In the rows, 128 means zero.
Turns, then the turns between two rows, first turn first; the first pair answered
J_351:
[126 134 151 122 158 141 128 115 122 135 140  98 110 138 122 127 119 121]  ->  [128 133 128 106 132 138 120 111 125 126 150 104 103 127  97 130 125 135]
[114 155 123 119 161 124 131 136 146 123 121 133 107 135 138 115 127 136]  ->  [121 124  96 113  99 144 117 123 136 129 134 145 119 121 115 127 133 142]
[119 157 146 129 176 107 146 146 132 120 129 120 117 130 153 120 124 127]  ->  [126 137  98 103 101 117 126 132 132 109 151 138 118 106 103 133 137 153]
[124 134 119  90 131 131 111 116 115 113 110 112 127  68 115 133 153 138]  ->  [130 109 138 116 127 149 111 113  98 135 105 110 148  76 139 135 151 114]
J_123:
[145 127 137 133 111 115 152 142 143 157 122 125 134 145 130 122 121 129]  ->  [142 130 128 127 105 108 154 144 144 152 128 129 131 135 120 124 123 133]
[118 113 111 119 105 124 115 125 120 116 142 119 126  97 104 130 131 130]  ->  [114 101 125 131 114 132 109 120 110 121 136 110 132  99 118 131 128 115]
[132 144 108 102 104 123 120 122 144 115 132 133 113 132 101 127 131 152]  ->  [120 132 111 107 106 118 113 118 129 104 138 123 118 109 100 132 135 138]
[144  81  96 123  97 152 113 129 104 114 125 118 128 122 118 132 123 157]  ->  [142  78 100 128 101 157 109 127 100 116 123 113 129 122 123 132 121 151]
J_106:
[ 95 140  90 165 127  69 129 112 124 152 146 149 146 103 169 143 127 137]  ->  [106 129  76 156  92  91 111 101 125 159 149 155 148 109 152 148 128 152]
[144 124 117 150 126 103 157 150 129 180 139 150 138 111 142 137 134 128]  ->  [155 118 103 136  94 130 131 133 131 182 138 153 132 124 121 139 130 151]
[115 156 145 153 145  72 159 171 163 112 108 143 147  97 151 125 119 122]  ->  [129 124 120 153  82  88 160 169 157 129 122 165 166  90 137 135 128 128]
[126 122 118 127 138 120 148 126 127 117 112 129 160  98 122 145 143 118]  ->  [132 118 111 122 118 132 140 119 128 119 114 133 160 102 113 147 144 128]
J_608:
[126 132 132 125 133 107 148 142 147 102 133 125 133  88 120 115 124 140]  ->  [139 116 146 146 128 121 159 148 140 128 129 132 149 105 144 116 122 125]
[119 119 129 136 119 103 151 128 127 145 140 126 126  97 130 140 135 112]  ->  [113 119 146 141 139 113 138 121 121 141 132 113 123 105 140 137 129 104]
[133 177 134 115 142 115 131 144 145 137 133 134 141 123 122 127 132 108]  ->  [136 170 138 123 140 118 135 146 142 146 131 137 146 128 130 127 131 103]
[136 133 132 136 144 144 110 121 142 106 111 113 129 131 134 111 124 107]  ->  [141 139 103 121 117 125 123 133 152 102 126 131 129 117 113 114 135 125]
Pairs:
Each pair is two turns apart.
[130 153 117 134 149 137 117 121 136 107 118 127 113 136 119 118 128 141]  ->  [130 133  98 137 111 131 126 125 128 108 134 140 126 113 107 127 140 134] => J_106 J_351
[120 118 161 136 154 168  82  81  93 114  96  92 103 155 164 137 120  96]  ->  [104 120  93 101  96 115  94  92 101  71 141 114  96  82 100 151 149 114] => J_608 J_123
[114 127 151 126 171 125 116 117 118 107 113 113 120 135 148 113 125 112]  ->  [109 120 113 113 127  96 133 128 120  93 139 131 125  96 119 122 141 117] => J_608 J_123
[111 115 117 138 126  91 162 134 134 115 150 134 149 103 120 141 148 121]  ->  [105 140 123 125 157  87 152 129 143  99 142 124 131 111 117 135 141 133] => J_608 J_351
[119 135 138 132 156  88 120 141 123 106 137 121 116 103 141 118 127 116]  ->  [123 129 112 117 116  98 106 131 125  99 146 128 113  96 114 125 132 133] => J_123 J_351
[143 106 112 139  95 117 151 154 136 171 133 164 164 118 134 131 148 120]  ->  [137 113 145 127 131 177  79 104 126 158 102 124 139 157 136 124 126 133] => J_106 J_608
[143 153 132 114 138 133 153 133 162 134 114 136 119 158 130 119 122 137]  ->  [137 149 139 124 146 121 164 141 157 136 117 135 126 150 140 120 124 121] => J_608 J_106
[158 130 139 157  96 162 133 153 135 150 102 175 131 132 132  98 135 144]  ->  [140 136 167 159 143 175 102 131 122 131  87 142 116 135 142  93 124 132] => J_123 J_608
[137  86 127 151 101 128 147 153 147 161 116 128 133 153 117 115 127 123]  ->  [135 106 127 145 123 107 162 164 158 155 115 130 124 153 119 111 126 128] => J_351 J_106
[119 172 130 122 174  71 179 173 167 130 140 144 106 128 137 120 136 137]  ->  [129  84 171 171 134 167 122 124 111 176 119 122 146 155 175 133 125  94] => J_351 J_608
[116 170 128  87 136 104 131 145 154 155 149 153 133 129 147 118 107 138]  ->  [113 130 113  93  84 122 117 132 133 158 162 157 152 105 135 130 117 126] => J_351 J_123
[152 146 137 122 132 140 135 129 137 148 118 133 131 162 140 121 127 148]  ->  [139 161 123 102 136 124 124 123 140 120 124 126 116 141 117 122 131 157] => J_608 J_123
[116 146 115 117 166 108 145 121 124 119 118 122 103 103 127 124 128 131]  ->  [128 117  94 125 112 113 156 126 116 136 133 143 124  93 121 134 138 127] => J_106 J_106
[130 123 153 121 161 164  95 111 128 120 113 109 117 162 131 130 113 145]  ->  [140 121 129 108 122 169  94 111 137 124 122 126 118 162 111 134 118 164] => J_123 J_351
[ 90 110 156 172 204 143 128 129 120 119  89 115 141 163 151 127 129 119]  ->  [120 149 125 141 188 131 148 147 163 127  91 147 124 196 126 118 126 170] => J_123 J_123
[129 148 121 118 125 125 136 131 147 125 123 130 123 134 123 130 134 140]  ->  [133 142 133 131 132 126 146 134 143 137 120 130 131 140 141 127 132 128] => J_106 J_608
[138 110 152 122  99 135 119 101 139  77 139 137 118 107 128 162 143  98]  ->  [147 109 153 119  93 151 111  96 145  85 134 139 115 123 126 161 138 109] => J_608 J_106
[143 148 102 114 135 128 143 130 157 142 102 145 131 155 123 128 124 152]  ->  [142 125  88 117  99 132 138 125 146 142 113 152 142 136 111 136 131 147] => J_351 J_123
[132  93 125 136 136 125 130 133 122 130 170 142 149 124 120 139 149 120]  ->  [131 113 140 139 172 117 139 140 131 129 160 136 142 138 133 131 143 120] => J_351 J_123
[ 90 131  78 111  75 134 153 133 147 104 106 132 131  75 112 136 130 144]  ->  [ 75 128  94 112  94 150 123 112 134  89  99 109 122  72 112 136 125 135] => J_106 J_123
[158  81 119 136 139 106 157 157 113 153 144 131 143 108 151 120 151  98]  ->  [147 114 118 119 172  81 160 162 125 128 144 123 123 102 142 114 151 109] => J_351 J_123
[137 132 130 159 132 105 171 199 139 148 171 137 137 126 132 131 164 101]  ->  [148 129  97 131  82 127 146 181 148 141 178 148 125 131  92 136 167 135] => J_351 J_106
[133  79 135 164  89  96 113 157 106 143 163 142 164 117 151 102 153  75]  ->  [120 110 177 157 161 125  67 126 106 124 130  98 133 150 165  88 129  81] => J_608 J_123
[127  94  88 139  72 130 106 119 108 116 141 127 148  89 104 130 150 139]  ->  [127  95 147 164 134 166  86 102  96 134 106  96 147 135 153 118 127 119] => J_106 J_351
[138 113 132 132 114 141 119 141  96 116 121 139 127 107 126 127 142 121]  ->  [136 139 145 129 153 129 126 148 107 113 112 133 115 120 136 117 136 125] => J_123 J_351
[115 145 122 128 143 109 131 131 138 122 127 125 137 121 142 121 127 136]  ->  [120 120 126 143 123 125 127 125 125 138 128 127 153 123 152 126 129 122] => J_351 J_351
[119 124 115 136 141 107 154 145 129 122 128 119 130 124 126 126 137 115]  ->  [123 105 110 138 116 120 147 138 122 131 131 123 139 121 123 131 139 113] => J_106 J_123
[119 136 132 106 165 154 106 122 133 135 116 109 119 128 132 112 139 151]  ->  [124 112 135 120 143 171 104 116 120 150 117 111 135 129 140 117 140 140] => J_351 J_351
[147 124 160 144 109 171 117 111 128 141 117 124 158 147 145 137 143 121]  ->  [141 139 173 143 141 161 118 110 131 132 110 112 148 150 153 132 139 118] => J_106 J_106
[134 102 127 115  81 150 119 122 122 145 130 127 126 157 125 132 104 133]  ->  [134 141 142 111 131 128 142 140 143 144 120 127 111 176 140 118  98 141] => J_351 J_123
[139 139 145 146 153 121 151 141 140 156 123 137 132 151 157 124 126 131]  ->  [151 120 127 142 108 140 141 134 138 165 129 150 140 153 143 130 130 143] => J_106 J_106
[ 73 188 134  85 168  93 120 128 125  81 130  63 115  94 121 136 121 123]  ->  [ 74 147 153 131 159  86 154 147 100 112 135  71 155  82 162 143 127  75] => J_106 J_123
[145 198 128 102 187  57 183 160 152 110 112 172  89 142 130 104 103 147]  ->  [135 151 107 123 134  32 207 174 125 113 142 185 123  87 127 121 126 110] => J_106 J_123
[130 153 116  89 119 135 174 165 107 135 154 138 103 132 106  93 125 150]  ->  [105 128 121 100 119 128 160 157  80 115 161 119 112  90 105  99 133 120] => J_123 J_123
[164 109 126 145  63 166 163 145 141 193 124 166 152 181 148 126 147 126]  ->  [155 147 150 149 133 134 189 167 156 186 113 156 138 189 173 114 141 120] => J_123 J_351
[160 147 130 109 156 169 125 113 163 165  88 129  95 199 115 118 112 152]  ->  [151 149  79  80 108 135 131 119 170 135 117 145  90 151  65 129 130 169] => J_106 J_351
[149  95 116 125  69 170 105 110 126 153 126 150 125 146 110 146 134 144]  ->  [140 118 173 157 162 153 129 128 126 163 102 126 125 168 168 131 122 112] => J_123 J_351
[146  84 169 178 126 165 146 127 107 177 116 126 165 159 177 136 113  86]  ->  [129 161 133 139 169  61 207 178 154 131 141 146 132 119 148 126 129 113] => J_351 J_106
[152 123 106 127  88 101 156 148 143 155 142 150 140 133 122 144 134 140]  ->  [137 108 162 157 142 130 128 128 116 159 118 111 144 148 165 141 119 101] => J_608 J_106
[118 141 128 104 148 131  95 107 133  91 120 100 114 121 100 129 126 115]  ->  [130 109 139 125 121 163  88  98 118 119 116 103 134 135 115 133 124 102] => J_351 J_123
[159 122 116 123 109 118 134 153 129 138 141 139 135 126 121 136 128 136]  ->  [161 119 139 129 128 146 112 139 123 145 125 126 131 150 133 131 116 134] => J_106 J_608
[104 163 130 123 188 111 143 129 140 124 148  97 117 111 125 107 127 109]  ->  [128 124  93 131 101 116 167 144 138 159 170 137 148 102 114 121 141 110] => J_608 J_351
[128 113 142 129 111 130  99 111 123 126 132 114 137 121 138 139 122  97]  ->  [135 122 151 131 125 137  99 112 129 133 124 114 134 140 146 133 116 103] => J_123 J_106
[138 112 126 125 150 151 149 133 133 132  98 150 132 155 155 120 129 114]  ->  [128 104  99 101 116 158 117 111 126 104 110 145 122 127 116 130 137 129] => J_608 J_351
[129 109 154 154 144 144 139 130 118 160 113 124 155 135 166 145 113  99]  ->  [120 154 121 123 154  83 168 156 146 127 133 139 133 107 134 140 124 124] => J_351 J_106
[125 126 119 139 102 124 144 161 112  98 115 142 136 110 112 151 139 134]  ->  [135 114 138 155 104 158 131 148 105 119 101 137 144 138 130 148 131 129] => J_106 J_608
[149 129 141 132 126 147 157 159 131 151 135 144 106 109 128 148 141 146]  ->  [139 122 160 143 148 151 149 153 119 148 128 129 110 107 143 146 136 129] => J_608 J_106
[125 100 147 150 113 182  89  94  89 139 146 122 119 148 122 123 108 128]  ->  [125 135 163 146 162 169 101 106 106 137 133 115 102 171 135 111  99 137] => J_123 J_106
[139 128  99 130 131 101 130 120 126 125 150 138 114 100 114 124 133 144]  ->  [139 134 100 125 138 106 121 115 128 121 145 134 106 106 112 122 130 149] => J_106 J_106
[157 153 151 153 146  87 141 151 166 141 104 178 109 142 130 138 152 146]  ->  [145 144 182 165 174 112 112 129 149 139  88 149 107 150 147 135 142 129] => J_106 J_608
[137 138 110 119 106  95 157 159 134 134 144 154 135 123 124 121 137 129]  ->  [141 150 108  96 107 124 119 134 142 124 132 143 113 145 105 117 126 159] => J_106 J_106
[102 124 130 134 107  97 132 135 115  66 135 117 140  87  99 146 144 103]  ->  [112 143 155 154 146  83 168 160 127  90 123 125 145 114 136 137 135  93] => J_608 J_351
[134 125 140 111 133 157  84  91 120 118 113 108 116 140 124 132 110 144]  ->  [140 123 142 116 131 162  87  93 121 126 111 111 119 149 131 131 110 144] => J_123 J_351
[116 129 146 123 144 134 125 130 135 109 127 127 122 135 139 122 127 114]  ->  [121 123 146 131 136 130 139 136 135 120 128 133 130 136 147 122 130 108] => J_106 J_123
[ 94 108 120 173 154 156 125 122  94 109 131 128 151 102 162 151 137  96]  ->  [102 178 101 127 187 129 130 132 140  82 128 135 107 124 131 135 130 153] => J_123 J_351
[121 116 138 142 163 133 107 142  76 136 144  94 125 103 159 144 116  71]  ->  [119 157 129 119 190  99 124 157 102 119 145  99 103 104 148 137 115  92] => J_106 J_351
[133  88 139 142 107 162  91 106  89 131 120 110 143 147 123 139 124 110]  ->  [120 124 157 156 171 100 147 147 103 124 121 110 141 133 153 128 126  90] => J_351 J_106
[125 123 125 166 131 105 146 138 128 144 141 105 140 128 134 127 141 109]  ->  [127 120 104 150 105 107 139 131 130 135 151 112 137 120 110 132 145 124] => J_351 J_351
[127 135 136 100  95 131 127 151 143 130 114 143 126 136 121 147 151 168]  ->  [116 153 153 103 140 115 134 156 145 119 107 130 117 136 134 140 147 159] => J_106 J_106
[117 128 109 105 101 110 137 141 155 127 141 130 125 109  97 132 142 150]  ->  [133 101 145 137 104 158 126 129 139 168 120 124 144 151 138 130 129 132] => J_608 J_106
[123 138 107 126 130 121 145 109 108 109 129 145 108 126 130 120 130 124]  ->  [124 122 115 137 125 136 138 102  99 117 127 141 115 128 138 123 129 113] => J_351 J_608
[ 90 193 148 104 185  97 115  97 118  85 128  96  77  68  78 114 126 104]  ->  [107  97 151 143  91 175  79  62  69 134 130 101 128  72  92 135 129  72] => J_351 J_123
[127  95 125 140  72 129 144  86 109 130 156 136 155  99 136 151 155 109]  ->  [142  95 150 155  90 153 144  86 110 155 138 134 159 138 162 146 144 108] => J_123 J_123
[127 131 141 170 161 133 161 126 137 126 132 120 136 123 121 123 113  93]  ->  [115 130 138 157 161 142 132 107 129 107 133 105 127 110 105 127 112  97] => J_106 J_608
[114 129 134 128 127 156  92  96 132 105 118 107 110 129  96 124 124 119]  ->  [123 110 109 136  79 138 122 117 132 122 137 136 132 111  90 133 138 114] => J_608 J_123
[ 95  95 153 151 154 115 180 161  90 155 110 105 136 150 155 116 130  85]  ->  [ 72 135 114 100 156  75 166 158 108  99 130 100 100 111  99 116 141 118] => J_351 J_123
[134 145 121 116 139 120 128 127 142 116 120 137 130 132 126 123 121 146]  ->  [136 137 127 131 142 117 144 137 138 129 119 142 141 133 141 124 123 134] => J_106 J_608
[139 150  96  97 135 110 124 122 134 106 148 141 126 143 119 133 140 134]  ->  [121 129 107 111 138 112 112 113 109  95 151 123 136 117 128 139 143 106] => J_123 J_123
[117 149 142 119 170 150 103 109 145 118 110 106 121 151 135 111 117 146]  ->  [115 138  92 105 107 112 130 127 149 107 146 134 133 100  98 123 140 152] => J_608 J_123
[136 116 124 136 104 130 131 130 124 139 133 133 140 134 128 128 125 126]  ->  [137 126 132 140 121 120 143 138 127 140 131 134 140 137 137 126 123 123] => J_351 J_106
[105 130 131 119 169 142  95 104 108 109 106  93 110 130 124 143 119  99]  ->  [109 125 120 112 151 152  84  98 108 108 108  97 108 131 112 146 119 109] => J_351 J_123
[100 143 161 122 144  94 146 149 142 158 128 134 118 154 148 130 153 111]  ->  [ 88 129 128 101 101  88 127 136 134 132 148 135 115 114 108 140 163 120] => J_351 J_123
[126 120 110 124 101 135 122 129 120 136 132 132 135 118 118 124 130 122]  ->  [117 129 117 117 117 138 107 119 119 122 128 117 125 115 116 123 127 121] => J_608 J_608
[114 106 137 133 117 139 126 118 104 124 150 115 136  96 148 148 123  97]  ->  [113 135 156 129 163 135 127 120 117 118 137 106 119 117 159 138 113 103] => J_106 J_351
[106 136 156 117 148 118 152 159 133  95 120  92  96 147 172 109 135 136]  ->  [116 115 110  94  71 131 134 148 134  90 140 113  99 129 125 122 146 162] => J_123 J_351
[109 164 125 141 194  73 130 149 146  87 151 103 118 118 152 104 138 104]  ->  [127 157  96 142 146  58 162 170 159 107 167 140 133 113 141 109 150 114] => J_123 J_608
[133 140 101 100 118  86 155 151 109 113 140  87 156 100 128  78 102 134]  ->  [138 106 113 121  99 114 146 142  87 133 135  86 178 105 143  85 102 114] => J_351 J_123
[148 132 136 120 132 142 112 137 141 151 112 168 139 168 130 117 108 138]  ->  [131 148 124  96 142 129  94 129 144 121 118 156 119 148 105 118 109 149] => J_608 J_123
[120  92 142 131 114 160  85 101  97 118 124 109 131 120 122 137 130 111]  ->  [122 144 158 118 176 141  99 114 128 111 107 105 105 152 133 120 119 131] => J_123 J_351
[158  92 131 161  78 141 146 134 129 172 134 156 159 148 152 136 130 116]  ->  [168 119 123 128  79 167 108 110 148 159 122 151 129 176 124 130 119 160] => J_123 J_106
[124 156 108  88 130 116 117 111 148 100 141 111 107 120  91 131 143 160]  ->  [104 145 122 104 150  98 124 115 128  91 145  97 115  90 106 133 146 127] => J_123 J_106
[154 172  82  56 116 130 124  90 156 116 144 128 117 142 133 160 123 198]  ->  [172 160 100  96 123 108 189 132 159 164 142 155 150 156 183 157 126 169] => J_106 J_608
[142 106 117 138 109 143 165 150 127 144 138 135 156 147 114 109 127 119]  ->  [117 137 122 108 148 144 119 123 130  96 131 100 121 138  90 104 119 137] => J_608 J_351
[134  89 138 145 119 151 116 120 105 152 124 128 138 147 150 128 120 103]  ->  [114 100 131 123 130 147  87 101 102 116 127 106 118 124 125 128 120 111] => J_608 J_351
[ 95 134 103 125 113  96 102 139 114 102 119 122 112  79  86 140 127 122]  ->  [107  96 122 151  94 142  82 121  94 132 108 119 133 102 106 145 121 105] => J_351 J_106
[121 116 125 122 102 154 107  97 110 126 121  85 106  85 132 145 111 126]  ->  [138 123 141 131 114 174 109  99 119 148 106  90 106 123 150 138 101 134] => J_123 J_123
[122 109 111  73  63 122 136  74 148 110 150 126 122 120 102 148 145 153]  ->  [ 93 121 148  81 132 119 113  58 132  82 135  84 109 113 122 141 136 129] => J_351 J_608
[120 135 113 113 124 124 128 124 108  93 130 126 115 119  83 160 132 145]  ->  [142 116 119 142 106 122 168 149 109 135 131 150 142 135 113 160 134 129] => J_106 J_608
[136 152 142 132 131 104 128 108 124 140 121 151 147 174 158 133 117 132]  ->  [134 163 122 116 121  89 131 111 134 126 131 157 137 162 135 133 121 148] => J_106 J_351
[143 140 114 126 133 124 172 154 149 141 135 148 138 154 134 127 123 134]  ->  [134 129  94 119 107 118 166 150 142 127 149 149 140 129 113 135 130 132] => J_351 J_123
[ 98 145 130 115 140  92 143 145 125 101 136 132 108 106 113 128 128 133]  ->  [109 123 112 115  94 105 142 142 120 112 144 148 120 103 101 135 133 140] => J_106 J_106
[109 159 140 125 201 126  94 125 139 103  90 100 114 163 146 109 130 137]  ->  [127 122  77 100  86 151  72 109 135 107 119 131 125 140  88 128 146 167] => J_123 J_351
[ 91 120 161 124 124 168 105  94 151 123 122 104 153 116 115 117 101 114]  ->  [ 99 106 163 145 116 160 135 112 149 146 126 119 172 115 134 118 105  97] => J_608 J_351
[158 107 157 144 149 129 149 132  87 106 136  95 140 127 127 120  94 100]  ->  [176 120 124 131 115 106 181 155 111 116 150 128 143 127 110 121 103 123] => J_351 J_608
[143 122 101 112  72 128 115 134 139 139 143 149 128 124 111 139 122 148]  ->  [128 133 111  99 100 137  83 115 133 114 135 124 109 123 101 135 114 154] => J_123 J_106
